Each named move below is a turn or a mirror, shown by a few rows before and after it. Which moves, in which order, take the first row of each later pair to the second? The first pair is answered.
mukid (before -> after):
[  0   9   5 -11  -8   2   5  -7  -4   8  10  -8 -11  -4   3  -1   1  -9]  ->  [ -1   9   5 -14  -5   1   3  -8  -4  10   8  -9 -11  -4   4   0   2 -12]
[ 6  5 11  3 -7 -5  0  8 -3  4 -2  4 -9  8  0  5  1 -7]  ->  [  3   7  -1 -10   9  -4   3   6   1   8  -8   2  -3   7   2   4   7  -3]
[-14   0 -18  11   8   8  -4   1   9  11  -8  -5  18  11  -8  -4  -5  14]  ->  [-12  -6  -6  26 -12   5 -10   5   5   6  -1   0  14  14 -13  -4 -14  11]
[ 20 -14  10   4  -1   2  14  25  -7   0   7  -2  -6  -6   4  -4  -8 -10]  ->  [ 18 -14  -1  -9  18   6  18  21  -4   5   0  -7   0  -6   4  -3  -1  -6]
gobam (before -> after):
[  1   2  -1  -4  14 -15   1  18   3   6   2  -1   1   0   8  -1  -5   8]  ->  [  1   4   1  -5  15 -12   3  17   2   7   5  -1  -6  -3  10  -1  -7   4]
[  8   4   2 -17  -5   2  19  -1  -5  14   8  -9 -25 -13   4   3   0 -16]  ->  [-10  -5 -15  -2  13 -13  -7   0  11 -10  -8   3  22   3  -5  -4  14  23]
[ -2   5  17  -9 -13   2  17  -6 -31   1  25 -14 -20  15  26   1   4 -21]  ->  [-20  -4  -2   4   5 -15 -10  -8 -12 -23   7   0  31  27  12  -7  14  21]
Pures (before -> after):
[  3 -11   7   0 -12   6  -1  -4  -4  -4  13 -10 -17  -5  11   0 -13  -5]  ->  [ -4 -16   0   4  -8   7  -9 -15  -1 -14  12 -13   0   2   8  -2  -8   7]
[ 19  15   4  -6  12  -7   1   7   8  -7  -8  12 -25  -9   5  -1  -4   7]  ->  [  6   9  -4   0  20  -7 -12  -5   8 -17  -9  12  -1   0   4  -3   1  22]
[  3   5 -10  -5  12  -2   0  -2  18   1  -4   1  14   5   0  -4   9  10]  ->  [12 12 -1 -9  6 -2 10  8 17 11 -1  2 -6 -1  1  0  3 -2]
[-12  -3 -37 -16  32  13   3 -12   7  -4  -1  -3   3  -7   3   1  22  12]  ->  [  5   4 -24 -22  20  14  17   5   4  13   0  -2 -29 -14   5   5  12 -11]
kub (before -> after):
[ 15   4   4   1   2 -13   3   7   4  15  11   6   2  -2  -3   5 -15 -14]  ->  [  4   1 -11   0  16 -12  -3  -6   8   9   5   3  24   4  -5   2  -4   1]
[  6   6  -6  -7  22  -5   3  28  14   7 -26   6   3 -10  -4  -3   1   4]  ->  [-20 -12  -3  10   2  15 -11 -23  -9 -15   3 -10  22   6   1  -1   9   6]
[ -5   7   1  -9  -4  -4   6 -17   3   4   1  -2   7   5  -1   8   1   1]  ->  [  0   9   7 -10  -9  -4   7 -11   2   7   0   1  -2   1  -1   8  -5  -3]
tozov (before -> after):
[-14 -10  -5  -3  11   2  -7 -20  -4  -6  -1  -9  15   9  -1   1   7  -2]  ->  [ -7  -7   0 -14   9   8   3 -21  -9   4   5 -13  -3   3   4   4   4 -15]
[  1   7   7   0  -4  -1   2   2 -11   5   3  -2  -7  -4   2   7  -4 -11]  ->  [-3  2  8  9 -8 -9 -7  2 -8 -3  1  2  6  2  1  3 -2 -1]
[  2  14 -15 -28  25  -1  14  16  31   8 -20   1  19 -12 -10  -6  14  10]  ->  [ 16  18   4 -28   1   8  26  23  20  22  -6  -5 -19 -20  -6  -1   2 -18]
Pairs:
Between the rows of a pair lie 2 to 3 moves.
[  6  -7  27  21 -33  -1  -6   3  -8  -8  13   0 -11  -4   1  -2 -16 -10]  ->  [  8  -3  24   6 -26   9   7  -3 -12   6  17  -8 -22  -7   6   3 -13 -23]	tozov then gobam
[  0  -7  13  15 -29 -27 -24  -7 -18  -5  16  -3   7  12  -6   5   3  -8]  ->  [-12  -5 -13 -18  14 -12  -6 -28 -15   9  10 -18  14  12   3   5  23  -4]	mukid then tozov then Pures
[-13  -5 -11  -6  18   6 -15 -23  -6  -6   3  -8  23   5  -3   5  15   6]  ->  [  7  -5  18   9 -23   2 -11  -2 -15   0  17   0 -15  -5  -3   7  -6 -20]	mukid then Pures
[  7  -2  -1 -32  12  27  28  -8  -9  19   3 -18 -16  -9  14   0   5 -13]  ->  [ 11 -10  27   9 -37  17   6  -3 -15  -3  19  -8 -19  -5   9   0 -16 -14]	kub then mukid
[ 21   8  10  11 -15  -8   1  15   3  -2   9  12 -22  -3 -12  -6  -9 -25]  ->  [ -8  -2 -21  -2  20  11  -3 -32  -2 -10  10  -4  16  10  -7  -7  17  -5]	kub then kub then mukid
[ 7  5  2  4  2 -2 -7 26 10  3  1 17 12 17 -9 -2 -1  9]  ->  [  5   5   5 -11   0  18  11   2  -9  14  21   1 -10  13   0   4   2 -13]	kub then mukid then gobam
[ 17   4 -17 -21  21  -7  17  17  17  12 -13  11 -13   2  -8   4 -13  -8]  ->  [ -8 -20  -5  16 -17   3  -9 -27  -4 -19  18   1  10  19 -11   5 -13  -1]	kub then mukid
